In the data rows, 128 means zero.
Here are some points:
[114 121  96 139  96 113 178 159 154  94 109 181 121 142 112  95 127 150
 167  86  74]
[125 148 143 114 148 134 105 114 140 141 131 119 129 131 128 139 144 144
 130 135 137]
[ 92 134 129 134 141 134 137 165 126 131 147 152 116 105 134 101 136 131
 126  97 121]
[133  78  25 123  69 111 243  18 195 121  33  64 141 181  76 151 160 127
 255 146 118]
[145  77 155 104 188 115 156 157 118  65 176  98 126  82 114 103 126 120
 105  89  95]
[186 129 138  98 210 116 124 117  98 168 151 123 131  41  95  48 140  82
 114 139 106]
[130 102  54  70  90 148 112 158 161 109 103 137 135 133 103 113 122 135
 145 121 117]
[120 156 115 131 159 160 144 146  76 101 152 124 122 113  83 148 199 168
 134 122  77]
[122 114 103 137 105  94 137 141 126 110 132 127 133 129 155 122 134 159
 104 126 108]
[158 132 133 117 162  98  98 106  92 203 129 191  95  68 113  95 122  80
 123 130 150]
[111 143 148 130  97 160 143 154  94  99 150 196  75 114 162 139 127 117
 119 102  77]
[108 105 131  68 204 121 135 138 175  43 160  85 157 187 154 147 107  80
  49 151 161]
[ 58 136  84 150  90 155 162 200 158 232 126 132  81 115 129  56 132 138
 218 129 146]
[102 215 144 105 185 181 111 137 138 116 171 185 105 126 131 138 135 111
 120 121 104]
[156  89  93 104 146 132 119 167  85  92 163  79 155  87 137 131  88 173
 123 131 111]
[153 109  74 102 154 134  63 165 142  94  79 197 215 148  26 180 198 208
 120 160 169]
[123 138 135 116 145 127 158 144 140 119 146 120 141 105 129 111 138 146
 130 117 113]
[120 105 110 156 146 109 146 113 144 122 129 115 138 123 138 142  98 143
 126 138 133]
[122 155  95  64 118 143  73 127  94 126 131 140 101  63  71 144 151 165
 182 107 138]
[143 100 110 148  98 132 130 134 119  96  94  86 163 119 111  91 161 126
 102 123 117]
[128 127  94  68 103 103  56 197 123 158  99  85 151 168 122 127 153 189
 108 152 109]
[179 135 147 153 160  88 116  97 103 209 131 164 115  70 107  86 146 101
 107 124 160]
[110 163  95  91  65 103 148 119 165 177  57 135 114 212 122 128 146  84
 157 142 122]
[120 104 118 150 129  93 156 124 140 112 124 136 122 169 148 124 108 134
 121 121 101]
[142 125 127  98 154 140 108 112 128 133 137 126 148 118 106 110 128 121
 118 104 141]
Here are 10 more points, each followed by its number:
[104 116 119 131 157 128 130 153 119 127 152 149 142 137 126 142 138 140
 138 124 131] 0
[153 165 123 164 104 187  96  89 145  98 152 156  86  91 134 129  77 105
 159 159  92] 1
[ 84 194 146 130 187 172 125 140 142  99 157 184  86 133 121 159 148 131
 145 134 112] 2
[117 103 128  89 191 114 173 165 100  96 164 116 141 124 107 110 125  99
 107  89 118] 3
[145 110 128 128 131 134 125 143 105 113 151 111 143 119 139 128 117 146
 123 138 114] 4
[137 150 170  72 130 149  92 133 126 124 149  81 128 163 116 132 115  98
  94 132 125] 5
[153 164 147 114  93 192  68 122  90 149 139 113 103 105 157 164 131 133
 167 158  79] 6
[120 158 124 139 148 155 130 179 103  88 165 112 176 133 105 137 199 190
 124 108  92] 7
[111 116 139 174 134 109 146 114 146 151 119 122 132 153 140 145 138 141
 142 138 141] 8
[ 90 130 102  64 171 182 128 130 157 120 170  66 123  73 133 107  88 102
 159 115  94] 9
Which of these numbered points is nearest to each point below by angle, seen from the average point of the first points? Its number follows each.
[144 106 120 171  62 115  96 149  93 123 140  79 132  84 170 128 148 196
  98 140  84] > 4
[129 153 138 126 142 140  97 109 134 106 125 111 135 129 129 131 104  97
  74 162 153] > 5
[123 144 131 123 134 140  94 114 127 112 126 115 136 123 126 125 109  92
  93 141 128] > 5
[102  84 107  95 117 110 152 188  94 133 155 204 131 114 159 181 105 140
 147  85 142] > 0
[148 151 158 122  92 162  77 131 103 130 127 113 113 112 149 151 138 158
 148 127 118] > 6
[101 181 176 105 162 224 122 127  99  89 178 216 131 122 106 173 135 101
 141 154  59] > 2
[137 148 120 148 123 158 116 107 122 133 145 151 107  99 142 143  97 118
 151 143 116] > 1
[124 133 136 117 152 126 134 145 135 118 136 121 125 137 125 131 109 122
 117 121 131] > 5
[105 184 151 133 187 174 113 120 133  97 153 185 113 133 122 141 140 135
 130 128 106] > 2
[131 126 163  99 104 152  99  97  84  95 130  48 122  92 124 145 176 118
 126 132  73] > 6
[ 94  98 119 108 169 118 174 193 121 126 171 171 168 129 109 143 127 169
 150 100 136] > 0
[137  91 151  88 201 118 114 153 114 101 160 127 133 133 135 113 109  92
  79  85 138] > 3
[143  49  56  82 188 155 107 185  91  27 166  47 147  64 164 181 114 193
 119 115  74] > 4
[103 113 144 108 189 119 151 108  88 103 152 104 134 132 123 131  88 106
 112 107 163] > 3
[125 118 124 153 128 111 168  99 148 118 117 126 125 148 134 128 137 137
 120 133 111] > 8
[143 125 134  73 100 162 169 124 125 116 181  96 147  58 101  97 103 102
 135 151  85] > 9
[172 138 197 125 116 134 145 106 111 116 154  75 146 117 103 111 142  99
 116 123 114] > 5
[139 147 110 137 142 151 135 100 123 142 119 115 108 103 113 109 114  96
 147 137 139] > 1
[144 116  36  55 131 114 104 147 156  98 117 118 152  91  86 110 122 150
 147 115 145] > 9
[253  97 142   0 183 115  91 217  61 118 194  80 115 121  90  33 138  83
 128  98   1] > 3
[145 139 163 145 126 140  84  88 130 128 134 162  96 123 149 169  83  96
 132 155 147] > 1
[128 138 126 113 140 146 104 156 109 124 142 110 124 114 130 114 103 106
 113 140 133] > 5
[ 96 178  99 144 144 154 121 136 172 138 121 180 102 152 120 129 124 131
 139 136 123] > 2
[180  99 164 200  56 109 158 102 176 142  95  73 137 216 166 141 118 105
 157 180 101] > 8
[107 112 123 126 151 122 127 185 142 131 158 157 157 124 121 132 138 162
 165 109 124] > 0
[139 152 123 134 128 150 121 107 133 154 115 120 112 122 106 112 118 104
 151 137 125] > 1
[186 143 157  86 129 109 191  65 180  56 153 129 171 133  82 118 175 182
 154 113  93] > 7
[169 123 130 103 165 118  96 130  96 159 140 120 117 127 124 104 110 100
 115 146 104] > 5
[125 150 134 132 138 136 123 142 128 109 137 134 130 133 121 134 156 156
 131 130 113] > 7
[191 127 140  79 207  94  81 139  81 158 164 118  93 133 124  89  77  91
 105 163  87] > 5
[129 146 123  99 172 142 104 126 141 141 136 169 138  99 112 140 119 114
 122 140 139] > 2
[120 137 130 110 144 129 151 152 145 125 136 125 142 112 130 107 137 138
 134 114 120] > 3
[124 108 108 141 103 127 145 125 118  70 117  75 150  81 116  86 166 146
  90 107 119] > 7
[123 123  86  99 155 140  94 136 106 114 109 141 173 132 102 159 157 173
 129 134 160] > 7
[117 117 126 134  85  82 140 126 137 186  97 128 133 150 137 107 119 121
 136 129 153] > 8
[133 156 134 111 147 117 148 143 194 107 131 163 133 137 123 109 168 142
 114  97 128] > 2
